Named moves (each a turn or a mirror), then the moves between two rows, first move first; the first pair answered
move ror:
[15 -1 18  2  5 13 -7  3  9 -3] |-> [  9   0  10  16  -5   6 -16 -11   5  -1]
[ 11   0  17 -21  -4  23  -5  19  23  -9] |-> [ -1   2  -4  12 -31   1 -30 -16  16  -6]
[-27  -3   2  -7 -23 -12  18   4  -8  -1] |-> [-23  -3   6 -13 -18  -7  21  10  -6  -2]
move Mokur:
[ -3   5 -28 -12  17  -3 -11  -9   6   4] |-> [-23   6 -14  -3   0 -22  10  -4 -12  -8]
[ -4  18  -5   9 -33   0   6  -9 -15 -16] |-> [ 17  16   9  -8 -19  22   7  12  -9 -18]
[ -5  23 -32  29 -12 -23 -16 -15  14 -10] |-> [ -6  22  13  17 -21 -23  23  21  -3 -29]
[16 -3  1 -9 19  8 -1 21  6  1] |-> [  1  -1 -25   6  13  -8 -15  -8   6   6]
move bimi:
[ -6  -5   5   4 -15 -21  19   0  -1  -8] |-> [ -7  -7   3  -6  -4 -19  24   3   4  -7]
[29 22 31 -7 33  6  4  1  4 -6] |-> [33 21 26 -5 31  8 -5 -4  7 -3]
[  4  -3  34  -1 -24  -2   9   3 -12 -10] |-> [  0  -3  33 -16  -9   1  21  10  -9 -13]
[ -9   9 -66  -2  50   7   2  -1  47  47] |-> [  5  11 -68  28  20   7 -28 -19  41  51]
move nitiv:
[ -5  11  16   6  -7  -8  10   7  -9 -21] |-> [ -4  10  17   5  -7  -6   8   7  -9 -21]
[ -8   2   5 -38  23  -7  44  21  -2  -6] |-> [ -3   2   9 -38  22  -3  42  24  -1  -6]
[  2   3  12  12 -16  -3   7   7 -12  -8] |-> [ -3   4  10  13 -15  -8   7   3 -12  -8]
[ 19  23 -36  13   7  15 -11 -33   9  19] |-> [ 28  22 -31  11   6  22 -12 -27  11  20]
move sagil:
[-17  -3   1  26 -34 -15  -5 -14 -14   2] |-> [ 18  -5  10  22 -30  12 -26  -4  -5   8]
[  0  13  23  17 -30 -17   0  -2   3  -2] |-> [ 18  12  30  11 -24  -1  -8   6   9   1]
[-17  -3 -23 -33   4 -16  37  18  19  -9] |-> [-28  -1 -33  -1 -28 -36  21  -7   8  -6]
Then:
(2 to 3 moves a pair)
[-15 -14 -41 -14  33   3 -23 -25  31   2] |-> [-44 -13   1 -27  19 -17  38  10   7 -22]	Mokur, ror
[-28  -8  19   5 -24 -30  16   4 -18   5] |-> [-25 -11  -6 -31  26 -16  19   9   6  15]	bimi, Mokur, nitiv
[  1  -9 -18   5   6  -1 -15 -22  10   5] |-> [-21  -8   2  -2  -1 -17  19  -7  -7 -11]	Mokur, bimi
[ 33  10  58  -7  28  13 -18  15 -14 -10] |-> [ 31  11  61   7  11   7 -24   8 -22 -12]	ror, Mokur, sagil
[ 65 -18  20   7 -10  41 -25  13  15   6] |-> [ 12 -14  31  43 -63 -14   5  -1 -22 -15]	Mokur, Mokur, nitiv
[ 29   3   6  35 -37  14 -37 -21  -5   4] |-> [-16   4 -28  32 -23 -19 -20 -45  -6   3]	sagil, sagil, ror
[ 56  -4  16   2   7  50 -35  16   7   8] |-> [ 51  -1  17  29 -24  36 -46   1  -7   5]	bimi, ror
[ -3  -2   7 -35   5 -17  32   9 -14  -7] |-> [ -4  -2  -3 -39  14 -16  30   4 -10  -3]	sagil, ror, bimi
[ 28   6  21  42 -25   4 -30   1 -10   2] |-> [ 27   7  -1  40 -12   6 -43 -12   1   9]	bimi, Mokur, Mokur
[-55  11 -87  21   1 -40  -9 -61  19  16] |-> [-70  10  14  11 -44 -53  75  12 -27 -29]	Mokur, ror
[-43   3 -15   3  -1   0   0 -22 -17   5] |-> [-10   0  28 -14   1  31  12  20 -18  -3]	Mokur, ror, Mokur
[-17   9   9  23 -25 -14  -2 -13 -19  -4] |-> [-16   6 -26  -9  27  -1  -6 -19   8  10]	ror, Mokur, nitiv
[-10   9  11   4 -14  -9  12  -1  -5  -8] |-> [-12   8  -7 -12  13  -4  11  -4   7  -3]	bimi, Mokur, nitiv
[-45  -4   8   3 -13   8  48 -18 -26 -10] |-> [ -6  -7  39  -3 -15  38  40   7 -25 -10]	sagil, Mokur, sagil
[-13 -11  -6 -21  12 -12  23   8   3  -3] |-> [-22  -9 -14  -3  -4 -25  15  -7  -3  -2]	sagil, bimi
[ 41  -9  27   6 -16  27 -24  12   5   2] |-> [ 32  -8   2  19 -18  16 -41 -14   8   9]	bimi, Mokur
[ 29  -3  -8 -16   3  42 -17  10   5   2] |-> [ 15  -4  -1 -30  16  35   9  21   3  -5]	bimi, sagil
[-13   7 -23  25  -3 -19 -37 -27   7  29] |-> [  1   4 -24 -11  36   5 -28  -8  27  34]	bimi, ror, Mokur
[-17   1  29  -9 -26 -26  38  11 -34 -22] |-> [ 30   1  36  16 -47   2 -13   4 -29 -10]	sagil, sagil
[-17   4 -20  69 -58 -19 -44 -45 -11   9] |-> [ 54  -1  55  32 -47  44 -32  29  -8   1]	nitiv, bimi, Mokur
